In the rows, 128 means zero.
Where one turn sends some rows of the set: a few examples, then the rows asked:
bopib: [146 140 164  93 126 111 107 136 156 115 136 131 104 128 122 142 123 152
 121 158 145 118 103  93]
beko: [120 128 137 133 125 100 124 143 128 126 122  98 147 125 105 107 165 130
 133 116  79 121 139 121]
pami: [107 141 111 126 148 105 184 121 125 129 117 137 158 110 136 120 113 141
 142 146 125 127 136 136]
Mapab: [ 98 124 131 113 115 107  97 147 140 145 135 161 131 116 123 122 142 137
 126 133 180 130 134  92]
Rom: [107 127 139 109 120 101 119 118 163 162 138 124 152 120 133 135 138 144
 116 137 167 132 140  83]
vagu: [144 134 145 139 102 128 151 118 137 152 143 128  93 110 113 107 121 124
 130 138  77 138 133 136]
vupav: [133 130 123 122 123 113 135 135 144 137 119  86 138 121 115 113 170 137
 124 121  75 127 120 124]
Tanod: [112 147  81 133 143 124 170 144 124 126 113 140 110  97 127 126 132 128
 110 140 138 138 132 145]
zom: [123 144 134 136 152 108 133 155  96 119 141 125 147 104 113 123 149 128
 158  92 116 109 127 122]
niboz: [108 124 129  93  94 116 113 126 172 139 147 148 117 121 143 139 141 151
 136 135 161 131 114  98]
feza: [ 95 128 144 111 113  98  99 133 155 146 139 143 149 116 121 131 135 140
 127 145 164 131 136  85]
tulef: [126 134 164 157 145 133 140 140 104 144 127 127 149 107 116 101 101 149
 147 141 108 141 112 133]
lil: [162 144 159 113 136 107 118 113 155 151 147 103 120 145 130 129 127 125
 129 141 164 116 132 109]
kov: [149 128 135 133 114 134 166 123 137 137 142 127  79 106 118 120 108 141
 128 131  81 125 114 118]
duz: [116 134 139 142 139 100 125 152 106 122 131 117 150 119 105 107 160 126
 144 102 100 113 144 121]
diget: [119 122 131 104 111 111 125 117 161 168 135 137 134 125 139 125 159 146
 105 125 170 133 143  97]
Kamug: [ 89 139 113 127 136 132 147 136 120 114 100 165 114  83 121 129 134 129
 122 142 124 143 137 151]
zugad: [ 93 128 110 133 116 123 148 119 138 126 107 148 113 114 127 109 138 113
 138 138 113 140 155 163]
nokib: [147 140 150 152 114 120 150 125 122 168 143 128 118 113 114  91 126 122
 127 139  94 143 141 149]
Parag: [110 142 103 141 135 112 175 127 127 134 118 136 137 119 138 110 135 125
 127 130 136 136 155 161]
Raz: [147 143 178 102 123  99 104 121 152 136 146 128 133 141 126 122 123 133
 147 159 150 120 123 112]
Tiz: [ 97 119 102 114 121 120 157 112 146 123 104 141 118 112 122 117 116 120
 151 155  96 128 128 132]
Teda: [115 135  79 119 138 114 180 127 139 128 112 126 119 109 128 125 113 130
 133 153 116 125 117 123]
Rus: [144 138 155 156 137 123 152 132 109 168 136 121 147 115 116  89 115 135
 137 140 107 140 130 139]
Simi: [150 129 162  96 115 115  97 133 149 127 128 150  81 133 114 122 143 135
 114 148 146 117 123 106]
Zakeb: [114 121 130  94  92 113 116 124 166 152 138 157 118 126 141 123 161 149
 116 131 162 136 132 106]
Noton: [132 135 140 151 134 143 150 164 105 115 133 145  93 104 121 116 111 161
 118 123 117 135 103 131]
muf: [150 130 127 140 130 140 169 147 120 126 138 135  79 108 124 122 107 155
 118 122 103 126 104 119]
nago: [153 144 163 108 152 121 119 134 143 126 136 116 117 128 136 146 123 156
 113 139 174 120 108 102]
Finaz: [143 143 111 103 125 136 133 146 130 134 129 125 108  95 126 130 176 145
 137 111  95 129  88 141]
gos: [110 120 118 113 127 119 111 140 138 150 139 149 123 121 137 130 137 140
 128 117 195 125 123  88]
dupit: [151 138 174 113 148 128 105 136 125 137 126 140 116 131 132 125 145 148
 113 128 183 125 124 122]
vodi: [119 135 160 157 139 144 134 157 102 118 125 141 122 103 116 112 104 159
 137 135 111 142 105 136]
Bero: [110 124 120 102 118 122 119 130 159 142 146 137 122 120 147 145 129 147
 140 123 181 125 111  88]
futi: [127 151 129 119 146 118 135 152 103 118 147 134 133  90 121 138 146 136
 170  98 112 110 101 125]
Rera: [133 149 121 104 133 130 132 151 116 122 142 139 116  86 124 139 160 143
 159 108 103 121  86 135]
dagut: [ 88 133 126 114 139 119 158 119 123 115 102 161 145  91 123 129 114 140
 148 151 107 131 129 134]
pup: [163 133 154 111 129 120 109 122 145 147 134 127  88 143 123 120 148 121
 108 132 165 117 140 113]
Vir: [141 137 185 104 127 114  90 132 132 134 129 157 125 135 124 110 143 142
 135 149 161 125 125 126]
mim: [146 135 110 111 125 129 140 137 142 142 122  97 121 109 124 122 178 144
 122 118  85 131 101 135]

Bero goes to diget
vupav goes to zom
tulef goes to muf
Now find these:
Raz goes to nago
zugad goes to dagut

Where one turn sends some rows of the set: a few examples, then the rows asked:
begeb: [148 109 139 111 149 120 149 128 138 141 109  81 165 152 121 131 124 133
 126 111 135 126]
Leto: [134 121 141 116 103 150 125 128  97 159 140  96 141 109 117 134 175 142
  94 131 114 117]
toka: [ 97 113 111  99 126 102 145 139 117 113 122 136 128 104 107 158 129 138
 120 114 126 136]
luf: [139 126 142 123 113 141 127 127 120 110 149 125 109 133 129 106  86  91
 145 124 132 127]
mag: [152 109 147 134 112 104  95 147 125 126 135 119 137 148  96 122 152 134
 140  98 106 112]
lage: [118 153 121 127 114 155 101 140 115 102 155 114 110  99 135 149 150 139
 145 106  93 115]
digep: [123  94 125 133 126 165 172 123 136 117 153 116 154 143 130 146 163 122
  97 109 150 120]
vima: [141  95 116 138 111 131 117 141 119 142 146 110 116 120 125 137 193 102
 147 134 114 127]
Furo: [129 104 118 131 112 137 164 125 120 112 177 144 158 135 117 126 182 117
 143 126 120 128]
Bub: [152  92 136 136 107 129 149 145 119 114  89 119 160 133 130 135 150 121
 159 113 118 136]
piz: [124 116 128 120 118 117 136 134 145 131 118 127 120 120 138 152  73 125
 143 126 119 120]
rizin: [157 116 106 155 113 173 132 101 111 141 131 110 129 131 138 114 163 116
 120 133 135 133]
Gubo: [134 154 132 132 112 150 126 140 122 135 107  97 153 128 128 122 163 148
 177 116 129 127]
fut: [136 107 144 134 117 128 121 131 157 128 111 135 182 150 121 134 141 163
 137 124 117 134]
Zenuk: [ 96 121 140 123 147 154 114 163  99 106 163 111 147 115 117 146 119 150
 145 134 109 136]
Kirit: [136 140 108 167 125 159 133 128 104 137 148 103 148 116 136 111 141  87
 131 144 124 113]
debun: [141  95 131 136 118 111 109 120 151 135 178 115 129 135 129 129 102 115
 109 136 124 113]
Lamep: [140 116 137 107 111 131 109 123 139 107  94 121 138 146 125 137 174 137
 125  99 138 136]
dozum: [ 96 132 127 102 124 139 134 141 126 122 128 156 146  96 138 158 149 145
 153 141 114 112]
Bif: [118 153 128 126 128 127 132 135 139 112 152 110 143 128 132 134  70 132
 115 125 130 106]
paru: [129 118 118 159 134 152 132  87 138 116 131 142 137 107 132 113 119 144
 135 107 149 137]
lapi: [116 110 131 108 126 140 124 156 118 104 177 116 144 144 120 167 171 160
 128 124 102 122]
goluf: [109 108 112 122 108 166 115 136  78  85 123 118 152 123 126 133 117 111
 122 124 129 115]
lep: [142 115 163 133 144 141 126 167 135 115 155 109 130 107 129 157 119 171
 135 116 135 108]
zof: [ 94 119 127 157 116 129 135 142 131 105 144 112 158 142 129 130 127 105
 118 169 120 146]
dit: [146 151 130 116 136 145 107 130 130  84 157 144 150 133 147 126 126 114
 104 127 122 141]
Dalev: [134 118  94 123 130 170 174 135 109 130 135  82 149 125 129 138 133 129
 123 156 131 113]
Buz: [104 116 130 142 130 136 126 137 104 140 150 131 122  83 102 141 141 120
 134 131  91  94]
zigel: [148  99 138 160 101 115 131 109 121 112 131 146 108 106 129 115 119 137
 113 124 119 132]
gor: [179 126 121 116 118 129 153 129 151 123 147 110 169 162 136 115 126 133
 122 120 115 114]
Kanom: [117 157 122 132 115 161 171 139 148 131 172 116 134 120 117 134 147 135
 124 139 151 108]
gedan: [113 135 106 141 120 127 137 165 129 137 107  84 146 121 132 150 169 122
 141 127 109 134]
kimev: [140 126 155 134 111 147 156 118 149 140 125 113 110 132 128 121 128  98
 146 138 120  87]
Pepa: [114 124 128 110 133 127 108 142  86  90 176  94 132 129 120 139 159 132
 115 132 115 104]
Letab: [151 141 122 144 112 166 157 128 156 145 133 121 151 119 144 134 106 136
 152 107 113 130]
nari: [125  94 126  90 130 126 123 121 129 112 137  99 123 141 109 149 122 180
 112 122 123 113]
mamod: [147 103 147 116 134 129 142 100 110 115 170 100 116  99 137 124 116 134
 108 115 144 117]
sutof: [131  97 127 128 119 127  75 117 119 107 125 105 132 129 129 125 131 153
 148 103 123  97]
vun: [124 136 114 124 127 166 131 129 110 142 155 105 143 145 107 114 156 106
  91 146 130 145]

Kanom goes to Buz
dozum goes to zigel
Now find these:
Furo goes to toka
Pepa goes to Bif
Leto goes to lep
goluf goes to dit
gedan goes to sutof
begeb goes to Gubo
nari goes to Letab
Zenuk goes to luf
debun goes to Dalev
fut goes to Bub
piz goes to rizin

Where one turn sends some rows of the set: a few examples, then the rows asked:
sonal: [160 137 127 148 107 128 147 131 130 177  85 104]
kire: [106 147 105 125 121 119 152 145 161 120  99 127]
pib: [169 130 123 135  87 113 139 120 132 178 101 118]
vav: [106 141 118 126 121 125 151 156 155 115  95 131]
mafe: [120 145 106 147 123 128 154 148 163 140  92 113]
fad: [117 131 128 119  98 152 121 127  88 162 107 130]
piga: [162 132 137 151 100 130 144 141 127 168  82 109]
veme: [104 111 137 134  93 131 168 101 137 147 153 132]
von: [125 126 110  90 101 123 135 127 138 115 115 146]
Tezum: [ 94 121 120 125 100 134 158 109 108 161 148 143]
Vivum: [157 135 136 111 110 117 166  91 149 134 110 106]
merez: [123 134 124 120  73 141 107 117 108 153 111 135]
vonef: [104 145 110 125 132 126 158 151 150 124  95 125]
sosob: [103 105 148 134  96 138 171 112 129 143 149 133]
seli: [142 144 136 158 103 122 154 146 152 143  76 113]
diseg: [155 124 163 113 105 127 165 114 137 119 104 113]
nuba: [122 141 116 150 113 129 149 155 166 130  90 119]
kad: [109 122 119 121  92 147 129 121  94 167 130 139]
todeb: [111 126 110 121  86 141 125 111 103 168 133 138]
poto: [167 121 146 136  90 126 141 141 116 168  95 122]
lelev: [112 112 159 127 111 125 186 109 133 135 136 124]
Pavi: [141 149 119 157 113 116 158 133 156 154  80 109]
vuv: [119 122 122  89 123 137 147 143 115 120 108 142]
bulo: [100 110 138 133 106 137 176 105 128 151 152 129]
Safos: [112 122 122 123  77 143 122 120 101 160 131 141]
rop: [138 143 131 157 122 127 163 145 142 153  76 108]
ruzoz: [163 127 127 133 112 125 151 130 111 187  98 113]
soza: [118 140 117 147 126 135 157 159 155 136  88 116]
Gope: [119 131  95  87 129 127 149 119 128 134 116 135]
giki: [150 129 149 111 134 131 178 107 125 139 105 104]
zesus: [164 135 128 151  93 122 141 132 138 169  85 108]
Fizez: [113 117 145 127 113 119 187  98 139 141 141 122]
Kageg: [ 94 115 135 126  91 138 152 122 105 150 144 149]
bosi: [ 99 120 124 126  82 128 148 109 119 150 148 148]
zov: [119 141 105 118  96 141 119 104 104 172 114 125]
tigov: [116 115 154 129 100 118 181 103 144 132 140 127]

kad goes to piga
giki goes to vuv
Now find these:
sosob goes to nuba
kire goes to Fizez
poto goes to merez
Tezum goes to rop

